128 stands for zero in the data rows.
Two rows play each game, the first against the second. How much does the first row win by? 10 is about a draw, 20 a big win and 0 a big loss. Wins can go round in a circle: one row can beat a second, the second a third and the third the first. Each row has two weighted sums of its numbers, A and B, taken from their middle values. A row wins by its A times the other's B, less its B times the other's A.
[188  95 154 140 168 125 141 138 115  98  95 118 136 139 111 101 124 121 121 145 131]
[133 139 130 135 139 119 139 124 115 111 133 107 150 125 107 112 114 114 106 135 124] -> 10
[171 111 149  96  95 154  95  95  96 150 132 112  95 186 113  98 196 137  97  94 178]
[150  95 208  96  95 217  95 169  94 169 137  96 107 141 135 170 121 207 178 169 208] -> 12
[110 204  99 106  95 115 147 117 184 126 150 195 118  97 141 130  98  97  97  94 101]
[104  95 226  96 102 194  95 135  94 161 140  96 157 172 124 119 160 213 179 217 223] -> 10
[169  95 148 130 158 126 143 139 112 104  95 123 132 130 136 110 130 135 141 135 125]
[ 95 108 117 151 144  95 108 108 110  97  95  96 123 145  98 121  97 117 134 136 118] -> 11
[132 146  99 193 127  95 170 101 109  97  95  96 156 116  98 116 101  97  97 137 101]
[158  95 174  96 131 144 144 131 113 106 131  96 142 148 111  98 122 146 125 161 153] -> 11
[ 95 179  99 163 148  95  95  95 132 100 124 114 128 133  98  98 117  97 140 136 101]
[108 127 145  96  95 138  97 106 101 139 169  96 113 146 101  98 163 154 123 136 164] -> 9
[ 95 150 125 107 122 136 148 159 128 140 155 157 151  97 140 140 133 119 116  94 108]
[ 95 146  99 213 225  95 126 127  94 142 131 144 189  97 143 119 194 134 197 142 101] -> 12
[ 95 151  99 187 187  95 117  95 151  97  95 125 167 145  98  98  95  97 141 155 107]
[ 99  95 138 106  95 126 108 140  94 185 134  96 121 111 131 166 155 138 120 151 136] -> 8
[135  95 183  96 133 154  95  95 154  97 150  98 130 213  98  98  95 191 171 179 212]
[ 95 154 109 131 172  95  95  95 149 108 164 144 107 145 131  98 106 140 165 105 123] -> 6
[164  95 141 126 135 155 124 137 129  97 106 139 109 142 104 107  96 172 143 119 150]
[ 95 171  99 217 209  95 121  95 149  97  95 151 157 116  98 106  95  97 105 129 101] -> 7
[101 108 153  96 147 143  95  95 152 102 177 119  98 206  98  98 100 179 183 142 204]
[161 130 101 141 129 103 137  95 197  97  95 141 103 160  98 113  95  97  97 111 122] -> 12
[ 95 137  99 187 195  95  95  95 137  97  95 126 140 149  98  98  95  97 157 153 104]
[112  95 133 156 203 106 136 138  95 102  99 134 182 105 126 117 151 174 179 160 112] -> 9
[129  95 131 127 102 140 113 143  94 164 103  96  95  97 177 178 140 152 121 129 111]
[ 95  96 100 176 167  95  95 137  94 206 133  97  95  97 223 200 197 166 232 146 101] -> 19
[ 95 115 124 122 173 109 101  95 160  97 115 132 168 153  98  98  95 123 172 154 142]
[146 101 149 121 179 124  95  95 169  97  95 130 151 188  98  98  95 108 120 159 154] -> 12
[154  97 104 138  95 138 118 122  94 152  95  96  95 102 138 180  95 154 116 127 132]
[145 124 145  96  95 156 177 192 136 158 178 206 117  97 211 152 175 151 115  94 101] -> 10
[116 145 141  99  95 147 155 163 143 128 148 151 137  97 153 146 124 101  97  94 111]
[ 95 177  99 195 194  95  95  95 138  97  95 150 111 146  98  98  95  97 125 123 111] -> 10
[129  95 113 124  95 121 145 147  94 166  98  96  95  97 139 208  95 160 143 132 119]
[134 162 118  96  95 174 189 191 140 182 206 175 169  97 159 137 173 118 107  94 117] -> 14
[100 138 119 110 135 102  95  95 155  97 133 126  99 169  98  98 107 121 102 118 143]
[ 97 131 110 110 154 129  95  95 174  97 136 154 104 157  98  98  95 148 158 113 150] -> 12
[128 102 111 153 150 111 176 140 106 112  95 102 201 109  98  99 145 110 142 163 115]
[163 134 151  96  95 183 177 185 161 127 150 204  95  97 186 174 101 141  97  94 101] -> 12
[146  95 135 139 107 154 140 142  94 111  95  96 116 105 116 184  95 166 143 167 128]
[130 101 165  99 120 134 126 135 111 116 115 106 127 139 128 115 126 127 113 126 131] -> 8
[ 95 150  99 131 122  95 106  95 152  98 144 136 113 149 100  98 104 107 139 110 112]
[124 136  99 120 104  97 134  95 177  97  95 125 121 163  98 100  95  97 102 124 128] -> 13
[168  95 153 113  95 179  98 131  96 118  95  96  95 129 105 173  95 194 140 155 172]
[115 151 106 131 104 128 100 106 121 113 134 110 111 141  98  98 121 111  97 100 132] -> 10
[ 95 155 118 127 129 100  95 104  99 145 158 112  95 136 129 116 139 127 132  94 128]
[147 114 145 108 114 133 150 175 142 145 166 193  95  97 229 158 137 166 129  94 101] -> 6
[159 137 104 157  96 109 161 104 131  97  95  96 126 139  98 107  95  97  97 129 109]
[ 95 139  99 141 153  95 111  95 135  97 128 117 150 143 105  98 130  97 140 146 105] -> 9
[ 95 126 153 130 156  95  95 119  94 141 147 108 121 118 163 120 179 138 145 121 108]
[141 154 125  96  95 187 187 199 147 170 213 186 148  97 158 136 160 138 113  94 125] -> 14
[140  95 142 129 158 111 138 144  95 126  99  96 184 131 114  98 178 102 139 159 133]
[134  95 148 126 165 122 128 144 113 119 126 124 152 125 134 116 143 157 166 140 131] -> 12
[218  95 133 154 137 128 169 136 135  97  95 151  95 113 144 125 101 103  97 103 102]
[ 96 157  99 152 169  95 102  95 161  97 117 153 115 131 122 104  95  97 117 104 101] -> 9
[ 95 167  99 177 169  95  95  95 127  97 119 117 127 136  98  98 102  97 160 135 101]
[136  95 240  96 144 188  95 119 110 105 143  96 159 211  98  98 132 206 171 196 231] -> 14
[168  95 172 107 132 153 117 127 118 103 101  96 168 186  98  98 136 146 129 174 185]
[128 120 121 152 135  99 153 113 119  97  95  96 144 130  98 117  95 106 106 149 117] -> 11
[186  95 177  96  95 218  95 132  94 144 100  96  95 168  98 139  95 164 103 153 207]
[101 128 105 145  95 122  95 126  94 187 129  96  95  97 148 163 159 144 121 124 112] -> 14
[130 165 119  96  95 176 196 205 142 194 230 177 155  97 166 149 177 121 103  94 123]
[146 159 110 161 147 134 124 125 126 100  99 152 100 114 125 124  99 106  97  94 105] -> 11
[112 135 115 122  99 137 134 116 138 104 120  98 138 139  98 111  95 115  97 121 138]
[170  95 120 121  95 158  95 106  94 156  95  96  95 149  98 127 140  97  97 151 164] -> 11
[128 187 101 111  95 151 179 173 153 143 157 196 103  97 159 174 123  97  97  94 101]
[ 99 122 111 116 136  95 110  95 171  97 127 102 142 175  98  98  95  97 135 148 141] -> 11
[124 120 134  96  95 158 139 187  94 212 163 140  95  97 238 216 166 144  97  94 101]
[115 169  99 104  95 120  99  95 187  97 156 140  95 157  98  98  95  99  97  94 136] -> 10
[164  95 179 117 159 138 104 124 103  99  95 109 108 158 132 103 127 149 133 145 147]
[ 95 179  99 199 193  95  95  95 134  97 109 141 130 127  98  98 101  97 141 137 101] -> 10
[162  95 151 140 159 117 133 138 121 104  95 141 117 124 154 122 126 144 133 117 112]
[208  95 194  96  95 188 176 178 138 116 113 114 158 144 120 102 144 140 115 144 163] -> 10
[149  95 236  96 182 154  95 144  94 116 156  96 172 197 118  98 167 232 229 202 213]
[100  95 105 207 209  95 108 109  96  97  95 119 165 120  98 103 111 138 158 148 105] -> 12
[ 95  95 118 139  96  96 134 131  94 174  97  96 133  97 144 171 175 126 136 183 106]
[147 134 139 104  95 149 166 162 147 113 122 158 109  97 161 152 105 109  97  94 101] -> 5
[108  95 128 126  95 122 119 151  94 176 111  96 111  97 154 181 150 120 132 145 121]
[ 95 103 108 121  95 127  95 148  94 203 146  96 109  97 134 170 170 149 158 145 142] -> 17
[ 95 128 121 131 187  95  95  95 159  97 108 153 133 140 122 103  95 129 161 124 116]
[121  95 232  96 128 195 101 167 112 124 192  96 167 171 107 111 128 225 215 165 223] -> 8
[ 95 143  99 177 178  95 113 110  94 138 109 123 147  97 142 142 157  98 150 118 101]
[104 172  99 221 156  95 163 107 115  97  95 106 160 104  98 133  95  97  97 114 101] -> 14
[ 96 131 121  96  95  95 126  95 177 104 146  96 108 157 137 102  98  97 105 113 111]
[141  95 241  96  95 214  95 126  94 146 107  96 135 182 103 120 129 196 165 213 235] -> 7
[133 164  99 163 157  95 132  95 187  97  95 171 105 117 116 128  95  97  97  94 101]
[116 157 111 105 128 122 135 111 188  97 128 190 115 110 143 134  95 106 122  94 102] -> 9
[136  95 118 142  95 113 144 128  94 152  95  96 114 100 127 167 128 115 100 160 103]
[142 167 107 116  95 140 173 158 144 130 123 170  95  97 162 162 110  97  97  94 101] -> 10
[129  98 147  96 150 145  95  95 167  97 140 112 128 216  98  98  95 172 152 162 202]
[ 95 150 107 129 164 105 112  95 169  97 123 154 150 132 104 104  95 107 146 132 120] -> 8
[122 143  99 154 156 156  95 104 122 134 145 195  95 148  98 103 112 185 124  94 153]
[ 95 162 114 104 126  99 125 110 167 113 154 156 144 117 148 118 114  97 120  94 101] -> 8
[135 129 125 106 121 153 172 171 123 157 160 144 179  97 139 116 170 115 135 115 130]
[115 162  99 174 131  95 167 138 131 107  95 147 125  97 138 153  97  97  97  94 101] -> 11
[151 116 119 143 115 118 196 151 122 118  95 113 180  97 113 113 157  97  98 141 101]
[119 175  99 139 140 131  95  95 156  98 121 151  95 205  98  98  95 104  97  94 180] -> 8
[140  95 175 125 165 116 111 125  94 105  95  98 128 152 122  98 141 128 128 144 136]
[ 95 178  99 111 124 110 143 108 193 102 165 181 134 104 145 127  95 103 119  94 101] -> 9
[155  97 144 112 132 129 171 162 121 132 128 143 135 106 157 130 152 130 132 101 113]
[ 95 139  99 162 168  95 107  95 147  97  95 141 110 141 117 121  95  97 128 107 101] -> 10
[ 95 173 114  96  95 113 105 118 177 137 206 207  95  97 191 134 108 131 140  94 105]
[ 95 110 108 155 112  95 108 126  94 193 130  96 140  97 155 167 202 124 156 170 101] -> 4
[ 95 211  99  96  95 119  95  95 174 143 194 213  95 159 146 105  95 138  97  94 135]
[145  95  99 171  95 106 121 112  94 133  95  96  95 128  98 170  95  97 116 160 125] -> 11
[188  95 197  96 134 192 137 162 125 105 121 106 165 163 104  98 142 185 157 174 188]
[136 120 101 177 147  95 146  95 109  97  95  96 135 142  98 108  95  97  98 157 110] -> 11
[ 98 166 102 103 121 116 137 113 184 106 154 174 130 112 132 130  95  98 125  94 107]
[138 151 123  96  95 167 189 200 148 184 219 179 134  97 181 155 177 139 107  94 110] -> 7
[130  95 159  96 164 121 127  95 157  97 134 126 152 161  98  98  95 160 176 169 155]
[105 160 114  96  95 168 172 202 142 202 244 177 131  97 171 161 173 140 128  94 123] -> 6
[156  99 120 153 109 133 130 128  94 146  95  96  95  99 133 170 119 125 103 139 114]
[102 152  99 150 133  95  99  95 144  97  97 120 110 150  98  98  95  97 118 138 115] -> 8
[ 95  95 159 106 134 110 134 137 102 117 149 100 145 117 138 126 139 173 164 155 127]
[166 133 109 122  98 141 190 173 144 128 131 178 112  97 167 149 127 117  97  94 101] -> 10
[167 108 157  96  95 178  95 118 101 163 159  96 103 185  98  98 204 132  97 121 200]
[121 144 104 183 165  95 135 110 104 107  95 128 118 107 127 128 115  97  97 110 101] -> 10
[141 129 141  98 127 144 141 182 123 161 161 209 104  97 220 151 176 153 110  94 101]
[154 113 119 169 146  95 136 108 125  97  95 128  95 130 101 142  95  97  97 108 101] -> 12
[149 140 137  96 106 142 124  95 186  97 113 131 148 161  98  98  95  97  97 114 141]
[138 116 164  96 109 123  95 108 106 127 131  96  95 147 147  99 132 149 109 129 145] -> 16
[153 121 133  96  95 172 129 173  94 193 117 147  95  97 219 214 150 129  97  94 101]
[110 143 129  96  97 159  95  95 166 111 164 126  95 209  98  98 106 111 101  96 193] -> 5
[141 140  99 188 125  95 169  98 113  97  95  96 146 133  98 110  95  97  97 147 101]
[ 95  95 223  96 152 133  95 139 100 127 172  96 209 171 107  98 157 200 173 185 186] -> 5
[103  99 121 131 101 133  95 130  94 179  95  96 122 108 113 156 175 100 115 144 138]
[ 95 196  99 225 201  95 115  95 137  97  95 146 161 105  98 101  95  97 119 124 101] -> 18
[108 192  99 106  99 115 144 109 185 105 144 194 108 104 140 124  95  97  97  94 101]
[ 95  95 219  96 203 108  95  95 117 110 199  96 189 200 114  98 150 209 253 218 208] -> 5
[161 131  99 210 101  95 148 112  94 127  95  96  95  97 106 173 118  97  97 149 101]
[144  95 138  96  95 175  95 127  94 164 143  96  95 136 104 146 121 177 109 138 172] -> 10
[119 138 102 173 131  95 135 107 124  97  95 105 113 122 101 132  95  97  97 116 101]
[157 157  99 106  95 144 207 185 142 150 154 173 142  97 152 144 157  97  97  94 101] -> 11
[118 163 137  96  95 176 180 192 149 159 200 187 114  97 171 167 133 129  97  94 105]
[190  95 144 125 132 154 134 135 129 100  95 123 105 150 106 103 119 121 105 120 143] -> 9
[ 95 174  99 187 176  95  95  95 157  97  95 138 118 147  98  98  95  97 123 125 107]
[130  95 145 105  95 165  95 127  94 156 103  96  95 112 118 156 119 201 157 165 159] -> 11
[ 95 166 110 137 138  95  95  99  94 166 177 106  95 118 151 109 182 130 136 102 111]
[ 95 131 112 146 185  95  95  95 159  97  95 140 152 155  98  98  95  97 145 130 117] -> 10
[ 95 160  99 138 142  95  95  95 172  97 129 148  95 140 128 123  95 107 132  94 101]
[ 95 152  99 186 150  95 135 105 107 111 106 103 124 108 113 132 114  97 117 120 101] -> 10
[115 161 130  96  95 167 169 183 147 158 183 185 123  97 167 172 133 125  97  94 104]
[114 110  99 144  95 106 134 118  94 168  97  96 102 102 117 169 130 108 114 162 111] -> 5
[111 170 114  96  95 145 139 131 191 131 199 210 103 103 171 131 100 129 122  94 114]
[105 118 124 121 185 103 120  95 173  97 127 123 171 151  98 100  95 139 178 162 139] -> 1
[ 95 117 103 142  95  95  95 122  94 207 151  96  95  97 157 155 195 129 137 133 121]
[148 151 119  96  95 178 192 204 144 170 195 195 152  97 167 150 155 131 117  94 117] -> 16
[ 95 137 117 105 135 122 101  95 171  97 136 126 143 159  98  98  95 127 142 130 147]
[147  95 114 140  95 138 159 140  94 129  95  96 108  97 130 183  95 138 116 159 116] -> 8
[109  95 181  96 180 131  95  95 156  97 169  96 150 191 100  98  95 199 235 189 196]
[131 192  99 158  95 113 171 129 145 118 105 149 107  97 121 146  95  97  97  94 101] -> 11
[174  95 139 102 116 140 144 132 113 117  97  96 153 157  98  98 151 104 126 156 160]
[163 113 121 147 101 169 111 146  94 147  95 122  95  97 154 193  95 136  97 104 108] -> 7
[133  95 127  98 130  96  95  95 181  97 102 109  95 197  98  98  95 130 137 134 164]
[ 98 128 111 138 161  95 117  95 155  97  98 133 155 139  98  98  95 109 135 148 106] -> 8
[124 111 138  96 115 130 138 175 144 151 200 196  95  97 229 161 142 195 150  94 101]
[180  95 170 112 172 162 129 150 113  97  95 130 151 139 119 103 135 161 148 148 155] -> 9
[ 96 164  99 151 136  95 152  95 178  97 107 154 151 116  98 119  95  97 113 119 101]
[118 188  99 114  95 129 180 165 137 155 150 167 117  97 161 161 141  97  97  94 101] -> 11
[107  95 246  96 134 173  95 131 121  97 160  96 204 204  98  98 140 213 140 188 216]
[ 95 112  99 171 110  95 112 138  94 184  95  96 121  97 155 200 153  97 137 135 101] -> 10
[128  95 159 122 176 131 108 145 106 113 106 140 161 116 138 113 141 174 171 133 135]
[162 120  99 183  97 113  95  95  94 131  95  96  95 121 103 158 106  97  97 135 110] -> 12
[110 135  99 188 176 105 148 129 100 126  95 139 170  97  98 109 147 104 145 129 102]
[ 95  95 130 132 129 127  95 147  94 190 115 105  95  97 162 182 163 159 167 134 126] -> 6
[ 95  95 200  96 183 132  95  95 139 106 187  96 194 189 109  98 133 190 236 203 203]
[155 136 105 116  99 140 182 177 144 133 138 178 118  97 164 157 129 107 105  94 101] -> 11
[ 95 141 130 154 157  95 126 121  94 133 112 122 134  97 168 120 177 102 107 118 101]
[ 95 184  99 204 191  95 132  95 137  97  95 128 206 117  98 100 101  97 126 146 101] -> 11
[123 135 107 104 133 144  95  95 189  97 152 152 108 166  98  98  95 160 151 124 164]
[133 152 101 165 150 113 155 135 107 148 111 131 172  97 111 100 177  97 110 121 107] -> 7
[119 192  99 121  95 116  95  95 157 114 136 157  95 208  98  98 110  97  97  94 157]
[ 95 130 121 136 165 125 120 139  96 145 149 104 231 132  98  98 192 120 138 162 145] -> 9
[172 136  99 137 113 112 147  95 203  97  95 140 104 169  98 103  95  97  97 120 122]
[ 95  95 143 130 187  95  95 132  94 157 169  99 174 123 145  98 220 184 206 161 135] -> 19
[ 95 179  99 199 194  95  95  95 149  97 118 140 132 134  98  98  95  97 151 127 101]
[191  95 209  96  95 192 123 155  94 125  95  96 110 153 107 168  95 203 163 200 200] -> 9
[174  95 156 112 139 133 133 132 104 102  95  96 127 160 103  98 135 140 161 164 159]
[165  95 153 110  95 174 144 154  94 142 102  96 105 110 111 167 106 169 128 164 154] -> 13
[126 151 126  96  99 161 174 191 126 174 200 169 168  97 171 132 189 131 116  94 111]
[ 95 176  99 181 174  95 103  95 129 111 127 135 143 116 122 112 135  97 154 119 101] -> 9
[ 95 114 116 150 122  95  95 131  94 211 150  96  95  97 206 169 208 166 159 128 101]
[178 121 133  96  95 151 186 167 132 150 126 144 132 102 138 126 165  97  97  94 119] -> 7
[159 162 104 100  95 143 201 177 132 167 156 153 146  97 139 129 177  97  97  94 102]
[105  95 205  96 154 158  95  95 153  97 184  96 166 218  98  98  96 199 216 209 233] -> 19
[ 95 136 112 173 160  95 133 112  94 114  95 101 151 107 127 119 148  97 111 134 101]
[169 122 123 143 143 133 131 133 106 135 114 165 117  97 143 100 178 131 108 104 117] -> 8
[139 114 143  98 121 161 151 163 110 149 178 122 181 115 116  98 179 148 146 139 145]
[156 132 147  96  95 157 166 176 160 129 166 194  95  97 206 184  95 163 104  94 101] -> 17
[237  95 181  96  95 214  95 105  94 147  95  96  95 200  98 120 107 162 101 167 223]
[ 95  95 150 118 191 114 127 158  94 142 174 122 205  97 154 106 210 173 202 156 119] -> 7
[ 95 173 117  96  97 104 100  98 162 140 219 194  95 100 202 127 135 151 137  94 101]
[172 105 137  98 102 143 173 175 142 127 137 149 126 101 154 134 138 126 119  94 115] -> 13
[141 103 105 143  95 111 116 128  94 174  95  96  95  97 159 192 142 112  98 120 101]
[121  95 147 124 133 128 122 124 123  98  95  98 124 149  98 116  95 146 142 141 154] -> 9
[122 134 108 105 142 140  95  95 183  97 141 149  98 162  98  98  95 150 146 114 164]
[146 144 116 139  96 127 178 132 148  97  95 117 134 111 111 136  95  97  97 105 101] -> 11
[146 160 123  96  95 189 193 207 148 183 220 184 160  97 162 141 171 133 101  94 126]
[164 112 132  96  95 185 143 175  95 175 140 119  95  97 175 190 124 140  97  94 116] -> 7
[146 170  99  96  95 143 201 176 128 182 170 147 168  97 129 128 185  97  97  94 101]
[178  95 175 121 167 144 160 172 121 122 114 157 143  99 179 134 145 159 147 120 118] -> 7
[153 105 122 134  95 150 150 135  94 167 101  96 151  97 110 145 153  97  97 166 123]
[148 152 125  96  95 183 195 215 154 170 200 189 156  97 172 154 159 130 115  94 117] -> 14
[ 95 158 106 146 178  95  95  95 149  97 134 150 151 130 111  98 118  99 135 129 111]
[ 95 116 115 141 113  95  95 138  94 213 153  97  95  97 198 170 204 154 154 133 101] -> 1
[134 121  99 171 153  95 174 132 109 114  95 105 172 113  98 115 139  97 129 138 101]
[131 123 151  96 118 145  95  95 165 102 168 139  96 177 117  98 107 142 121 121 167] -> 10
[210  95 207  96 110 187 141 157 127 107 121  96 152 176 107  98 145 157 135 160 195]
[ 95 151  99 145 203  95  95  95 126 114 163 105 171 140 114 102 124 113 205 152 112] -> 4
[138 128 120 112 124 118  95  95 178  97  95 131 102 173  98  98  95  97  97 106 145]
[ 95 160  99 135 144  95  95  95 146  99 120 135 116 143  98  98 104  97 135 123 113] -> 12
[ 95 137 126 101 161  95  98  95 133 122 180 113 173 142 121  98 146 122 176 152 129]
[ 95 163  99 179 166 104 158 144  94 149 119 140 203  97  98 104 172  97 136 137 110] -> 6
[ 95 169  99 149 131  95 134  95 149  97  95 108 162 141  98  98 105  97 107 140 101]
[ 95 162  99 151 158  95  95  95 155  97 116 140 100 140  99 100  95  98 144 115 107] -> 12
[184  95 222  96 151 189 126 158 110 114 136 111 156 156 127  98 156 209 182 173 191]
[168 113 142 109 143 147 120  95 183  97  95 134 146 172  98  98  95 108  97 140 146] -> 13
[146 127  99 141  95 116 132 132  94 176  95  96  95  97 151 201 118  97  97 104 101]
[143 126 152 104 134 155 154 168 148 110 128 184 112  97 171 161 100 146 101  94 101] -> 7
[106  95 165 121 161 101  98 120  94 130 114  97 151 139 121  99 171 127 143 151 137]
[ 95 104 138 101 169  95  95  95 153  97 142 128 138 157 112  98  95 150 189 157 145] -> 14
[183 159  99 105  95 164 207 192 150 143 137 202 111  97 163 163 141  97  97  94 101]
[ 95 150 109 148 184  95  95  95 153  97 113 152 146 135 110  98 102 103 132 130 107] -> 11
[167  95 156  97 115 143 167 172 121 132 124 150 145  97 166 123 174 131 113 104 108]
[156  95 146 144 174 120 123 136  94 110  95 127 149 117 141  98 179 138 126 138 116] -> 11
[123  95 222  96 132 186  95 152  94 161 135  96 135 152 127 135 137 243 210 204 211]
[108 173 113 115  95 102 157 150 120 150 140 145 111  97 180 156 157  97  97  94 101] -> 7
[148  95 153 136 172 134 112 133 127  97  95 134 113 153 109 116  95 189 180 133 151]
[ 95 139 100 143 100  95  95 120  94 218 159  96  95  97 174 170 197 149 138 121 111] -> 14
[ 95 112 130 114 161  95  95  95 140  97 117 113  95 176 133  98  95 117 169 131 137]
[106 178  99 124 121  96 142 101 197  97 142 180  95 106 148 142  95  97 122  94 101] -> 10
[ 95 208  99 208 198  95  95  95 117 108 119 129 159 128  98  98 129  97 138 129 101]
[143 157  99 109 117 140  95  95 180  97 141 160  95 162  98  98  95 118 102 100 146] -> 12
[ 95 137 117 131 183  95  95  95 138  97 132 145 152 132 131 103 113 116 171 136 108]
[ 95 110 138 146 172 102 118 129 100 108 107 126 161 113 119 122 134 120 143 127 113] -> 8
[ 95 139  99 146  95 107  95 120  94 212 146  96  95  97 163 167 186 146 127 119 105]
[ 95 117 138 136 164  95 112 124  94 121 122 106 167 121 114 116 150 126 153 143 119] -> 17
[148 113 112 150  95 124 149 153  94 166  95  96 107  97 162 186 150  97  97 123 101]
[117 140 126  96  95 185 141 194  95 225 185 138  95  97 207 212 157 133  97  94 115] -> 17
[116 111 134 120 145 142 152 158 115 141 161 125 205 108 109 103 158 149 159 140 142]
[111 182  99 190 123  95 108  95 112 101  95 102 103 133  98 105 104  97  97 105 101] -> 13
[ 98 167  99 119 103 100  95  95 164  97 145 118 105 172  98  98  95  97  97 116 143]
[ 95 106 113 137 106 107 101 137  94 197 145  96  95  97 185 169 187 153 137 132 105] -> 10
[191 115 123 166 137 123 151 107 142  97  95 136  95 137  98 134  95  97  97  98 101]
[ 95 109 158  96 122 123 120 136 112 125 170 112 147 121 140 122 142 177 152 132 131] -> 8
[ 95 121 128  96 140  95  95  95 133 118 176  96 152 162 113  98 140 129 168 155 139]
[198  95 241  96  95 223  95 134  94 130  95  96 101 200  98 119 114 189 133 200 241] -> 11
[ 95  95 117 166 145  99 133 149  94 157  95  96 164  97 142 190 138 124 165 182 103]
[138 136  99 174 127  95 159  96 118  97  95  96 153 137  98 101  95  97  97 154 110] -> 10
